Rotation paths and how fast each direction turns (degrees a step):
Each turn is a multiple of 5 degrees from 10 to 175, or 0.
Each row of a path follows its step; steps can be skipped.
Rotation 1:
step 8: [ -1 -18  -3  33  15 -16  19  14 -21   9  -1  -8   0 -36 -36 -28 -37   8
 -13   2  50  17 -20   0 -11   3 -22 -19   5  16 -42 -10 -17  71 -20 -58
 -10  -3 -13   9  14   8  -5  40  71   3 -11   3  19  22   0  -9  15  13
  50 -34   4  -5  14  -4  14 -22]
step 9: [ 18  37 -23  17 -38  32 -31  -2 -29  19 -14  16  15   2  -4 -29  21 -24
  19 -10  -6  83   4 -22 -26  13   8 -21  19  20  26 -25 -17   6  11  14
  -4 -17  -2   0 -28 -27  12  24   0  18   8 -68  13  14 -17  19   3 -20
 -36  28   4 -27  10  43 -30  15]
step 13: [  4   2 -31 -25 -28  12   4  35 -25  20  28 -37   0  12  -2  18  12 -13
  59  79 -27  -2  14  -4  23  14   9  -8 -13 -11   2  28  19  38  -6 -37
  -2 -12  -6 -21 -16  26   7  -2  17  -2  -9  50  48  27  47  -8   2   7
  40 -25  -6  10  -9   3 -17  27]
step 16: [ 16  -3 -20 -11 -32 -29 -21  11 -35  30  13  16  31  16 -44  -9  36 -22
  -2  20  -3  -5  43 -21 -15 -20 -10  15  51  -9  42 -16  53  -1 -38  35
  -3 -24  11 -23  26 -30  43   9 -34 -45  -1   0  33 -37  11 -11  -5 -15
 -17   7 -11   6 -23  18   0  10]
step 23: [ -3 -43 -34 -33  42 -20 -37 -24  25  20 -16 -15  31  47 -27 -13  -3   2
 -18 -15   3 -18  -5 -17   1  -7   5  -5  38 -13 -12 -28 -10 -23 -13  16
  49 -24   5  30 -11 -10  27 -49 -22 -12  35  20  13 -30  12 -32 -24   9
  13  -9  68  -4   0 -27  -1 -10]
step 25: [ 12  -3 -11 -29 -32   8   3   3  -8 -79   6 -30   4  24   4 -20 -17 -43
   8  29 -14 -27  35  -1  30  -2   7   4 -22 -11  26   3 -36  -3   3  19
 -12  16 -34 -16  -4 -36  -6  25 -52 -21  55  -4  11   4   0 -23  10  24
  53 -23 -35  11   4  -1 -34 -17]
step 27: [  5 -11  13   6  -1  22 -22  11 -24   4 -21  11  31 -42  17  -5 -17 -15
   2 -11  -1  -8 -39  15 -32 -20  25  27 -49   8  45   3 -18 -10  -2  13
  15 -13   3  23 -51  -9 -26 -17  30  11  18 -34  23   1 -75  -8  17  18
   8  10  -9   1  41  49  21  45]
step 31: [  3 -35   7   7  14   1  -4   8  -7 -10 -32 -23 -20  16  16  14 -47   7
  43  25  19  -2  -6 -20  17  37  20   3   2 -13  24  55  61  -4  36   2
 -38   8  15 -28  23  -2   0  14  65   2  -6 -29   2  47  34  22   0  21
 -10 -15 -16 -16 -17 -30 -35   6]
step 37: [ -7  12  44  19 -12  -8   5 -24  43 -40   5   7 -33   0 -27   4 -37 -39
 -29 -23 -30  14  15 -15  11  51  52 -16  18 -12  -2 -13 -51   3  -4   4
  -6  23  -3   1   8   9 -17  36 -11 -15  34  26 -34  12  18  25  35  -5
 -32  -9 -16  -2 -29  40 -28  35]
Speeds:
[ -8 -12  -6  -3   9   4  -1   0   8   4  -3 -11   4   6  -2   3   4   2
   7   1 -12  14 -13  -1   4   4  11  -5   2  13   4  -1   1  -4  -4  -6
   3 -10   6   5  -2   5  -2  -2  10   2   0  -9   2   6  -1   5   6   0
   8   1   2  -3   3   7  -4   9] -> 80
[ -9  -3   4  10   7   6  11  -7   3  -1   0   3   8  -8   5  -1  -7   7
  10   9  10  -6  -3  -5  -1  -1   4   6  -6   1  -8   9   3  -2   5 -14
  -9   0   2   9  11   5   8   0  -6   5  -7 -11   3   0   5  -2  -5  -5
   0   0  -6   1  -2  -2  11   1] -> 155
[-10   1  -1  -7   0 -12  -7   4   1  -1  -5  12  -4   7  -7   2  -4  12
  10   1  -7 -11   4   7 -14  -4   1  -5 -11  14   3 -10  -5   3  -1  -2
  -6   3   4  -2   2   2   2 -12   5   0   3  -3   1 -10   2  -4   0  -2
  -9  -5  -4   1  -4   2  -1   0] -> 65
[ 10  13   3   1  17  -3  -1 -10  -2  -4  -2   4 -12  -2   2   1   5   2
  -8   0  -3   2  -8   5  -3  -6  15  -6  -6   2   6   2   1  -8   3   8
  -7   3  -3   0  -6  -5   2   8  -3   9   0   0   7   2  -2   3   6 -15
   0   3  -5   8   0   2   4   6] -> 145
[  7   0  15  -3 -11   0   1   2   7  -4  -5   7  -2  -2   9  -1  -3   6
   3  -3  11   3   3  -3  -1  -6   1   3   0  11  -7   3   1   4   1   9
   2  -7   3   7  -8  -4   1  11   5   0  14  -6  -6   1   5   8   0   0
   5   1  -8  -9 -11   1 -10  12] -> 115
[ -1  -5   9   5   3 -10  -6 -10  -1  -5  -5   4   9  -3   8   8  -5   5
  -2  -1  -3  -2  -3   0   5   4   2  -1  -1  -7   8   1  -1  -7  10   0
   7  -3   5  -5   8 -10 -11 -10  -2  -2  10   1   9  -8   1   5  -4   9
   6   2  -9  -1  16  -9  -3   3] -> 10
[ -2  13   1  -4  -2  -3  -3   2   1   8  -7  -6   3  -6   6   0   8   7
  -7   3  -6  -6 -12   9  -1  -9   0   6  13   5  -6  13   2   9   0  -1
   2  -6   3  10   1  -1   3  -7  -5  -7  10   3   1   3  11  -5   6   2
  -2  -6   4   8   5   2   1  -7] -> 115
